(in the rows, 128 means zero)
One hidden turn or mirror swaps the rows below in pairs. Which row is each named row swapped with?
The rows were stretched afterwards, more along some directions than others.
pep: [168 116 119 111 108 124 151 123  85 111 110 139 112 131 141 143 114 133
  80 116 137 155 115]
nusa: [138 130 116  88 105  95 125  93  90  62 142 137 117 141 151 111 144 118
 125 139 127 154 139]
Gove: [135 114  99 110 144 116 140 109  99 141 128 113 151 174 147 139 128 136
 145 144 122 182 150]
labat: [127 130 128 150 128 124 135 145 126 124 138 113 136 149 163  94 142 131
 152 155 116 121 148]
lolu: [152 142 108 130 136 133  92 139 129 117 127 178 138 107 133  98 118 119
  96 146 166 143 106]
muvoz: [117 123  92 131 126 162 163 161 105  89 138 109 159 145 154 135 103 150
 106 103 124 128 129]
Mipuz: [129 121 145 151  97 148  90 138  94 148 123 139 144 114  92 104 114 143
 129 125 173 124 138]
nub: [ 93  96 146 138 142 128 137 163 128 140 120 133 164 103 136 149  97 181
 136 141 114  81 148]
nekul: [116 123 151 125 114 120 148 119  80 150 134 118 133  96 131 152 142 162
 111 134  99 138 146]
dob: [120 103 118 124 108 157 123 143 102 123 120 113 156 136  87 148 118 156
 155 119 148 131 155]
Leveb: [147 133  92 136 123 157 159 121  89 108 117 136 138 123 135  93  97 116
 110 121 143 135  87]
kupit: [121 139 141 114  67 124 127 136 164 101 143 146 119 123 111 128 111 138
 119 132 137 108 149]
fidul: [101 143 106 107 121 118 148 125 120 104 171 110 128 168 155 125 158 137
 123 137 114 154 157]
sif: [ 97 107 127 128 103 147 117 118 123 128 145 155 156 126 131 147 113 139
 154 130 125 131 146]
Bunes: [ 89 102 117 148 120 128 100 111 104 114 136 150 148 126 105 131 151  97
 175 143 152 150 140]
Mok: [126 113 119 122 106 119 170 144  94  98 107 131 112 146 143 118 142 145
 124 132 114 159 119]
pani: [106 144 117 119 102 117 173 104 115  85 149 138  91 117 136  92 144 147
 108 120 139 150 130]
tov: [124 140 109 154 112 146 105 124 146 112 147 158 117 108 110  94 146 116
 124 141 144 147 162]
Beda: [171 110 142 108 109 138 127 162 114 140 137 123 154 143 128 162  90 158
  86 127 102 130 156]
zon: [154 108 124 117  96 123 104  97 115 112 120 155 100 124 105 106 143  92
 149 115 180 151 109]
defed: [137  95 140 169 123 152 131 167  65 144 138 110 144 124 112 145 159 126
 145 144 113 141 144]
tuzez: [114 129 133 145 149 144 113 160 116 152 159 157 181 123 141 127 118 118
 137 148 114 109 132]
buse: [106 105 121 141  93 146  87 118 102 148 157 146 152 146 110 140 147  98
 170 146 149 127 156]
gidib: [121  99 130 134  89 143 135 137 118 147 137 140 134 132 135 131 117 121
 106 104 151 111 114]
safu: [114 124 136 133 120 141 138 133 131 123 104 148 117 105 102  95 117 157
 156 116 150 104 103]
Sud: [155 124 124  89 118 113 141 144 138 100 167 124 122 142 142 127 157 153
 109 147  95 144 155]
zup: [129 115 138  97 137 101 151 160 112 102 148 121 128 111 150 148  99 186
 111 142 114 107 155]
gog: [ 86 107 118 115 105 101 147 111 118  95 143 110 127 159 140 129 143 159
 133 124 147 135 151]
suvem: [119 135 135 111 128 128 143 127 125 153 130 117 130 149  98 106 145 144
 140 124 159 139 109]
zot: [167 120 119 118 136 143 110 146 138 163 120 142 140 105 131 112 124 123
 127 123 136 135  93]
sab: [110 117 122 132 133 152 100 155 105 111 139 148 168  96 154 161  99 147
 110 149 116  97 168]
nit: [123 118 144 136  98  99 124 111  96 103 127 132 116 120 130 139 136 153
 103 138 119 130 157]
Zib: [ 96 140 116 129 144 127 106 142 105 116 136 109 160 126 138  93 101 171
 111 132 165 133 143]
sezoz: [130 117 103 151 107 157  99 127 136 130 150 161 150 145 109 134 129 102
 119 132 190 144 121]
gizev: [125 121  96 105 115  98 149 108 125  74 157 133 122 150 155 150 125 126
  96 134 118 169 149]
fofek: [ 94  96 106 123 160 120  98 161  86 125 124 113 184 119 144 116 126 150
 118 166 150 154 173]
sig: [111 130  92 152 134 123 138 149 109 138 117 123 149 149 159  86 120  96
 135 147 151 138 133]
Mas: [125 126 125 135 149 154 117 143  72 126 118 125 138 103 135  79 112 148
 128 136 123 150 128]
belu: [143 151 113 113 111 145 172 148  74 118 128 147 129 163 144 105 116 126
 117 125  99 136  98]
Butav: [144 120 125 143  75 158  95 136  90 119 153 126 150 128 114 141 112 143
  69 126 151 154 151]
fom: [152 119 110 125 129 145 139 144  98 124 130  87 143 158 122 133 159 155
 143 154  82 151 160]
foto: [143 151 119 107 117 124 141 146 110  98 141 125 129 131 155  97  97 168
  62 115 147 144 126]
Vepa: [140 114 123 132 125 131  87 141 127 124 124 130 129 108 123  79 154 115
 129 159 164 148 144]
bozu: [160 127 147  92 104 120 132 109  66 103 134 118 115 116 125 140  98 176
  84 139 100 159 162]
zezo: [ 96 122 136 140 162 146 137 172  87 158 124 114 182 132 130 104 114 163
 153 143 112 115 142]
Fuvi: [108 105 139 164 142 134  99 138  93 149 149 137 161 117 123 139 154 112
 155 159 127 116 170]
Dopo: [144 123 130 156 106 150 121 142 155  95 165 112 163 138 117 158  97 148
  79 139 110 112 157]
guni: [143 123 136 116  99 115 106 138 127 139 146 155 133 117 138 134 115 151
 116 177 142 127 185]
dibav: [132 137 135 134 101 112 141 115 130  93 159 120 118 113 149 118 113 154
  78 159 122 114 168]
Pebe: [116 122 150 116 113 124 116 144 107 144  98 151 118 131 105 130 107 140
 154 117 128 105 148]
zof: [141 106 142 104 122 101 128 146 107 151 144 110 142 152 127 150 151 152
 131 146  88 153 180]
zevop: [176 100 123 129 138 138 137 158 103 150 119 119 159 151 129 164 126 134
 103 144 114 152 125]
kezu: [129 115 129 140 127 112 121 127 130 125 104 172 136 124 125 149  64 133
 130 142 163  99 129]
ratur: [126 117 140  98  96 131 131 124 129  94 102 121  94  94  98 123 131 160
 115  98 138 144 142]

fom swaps with sab
sezoz swaps with gog
nusa swaps with tov
zup swaps with defed
buse swaps with fidul
pep swaps with safu

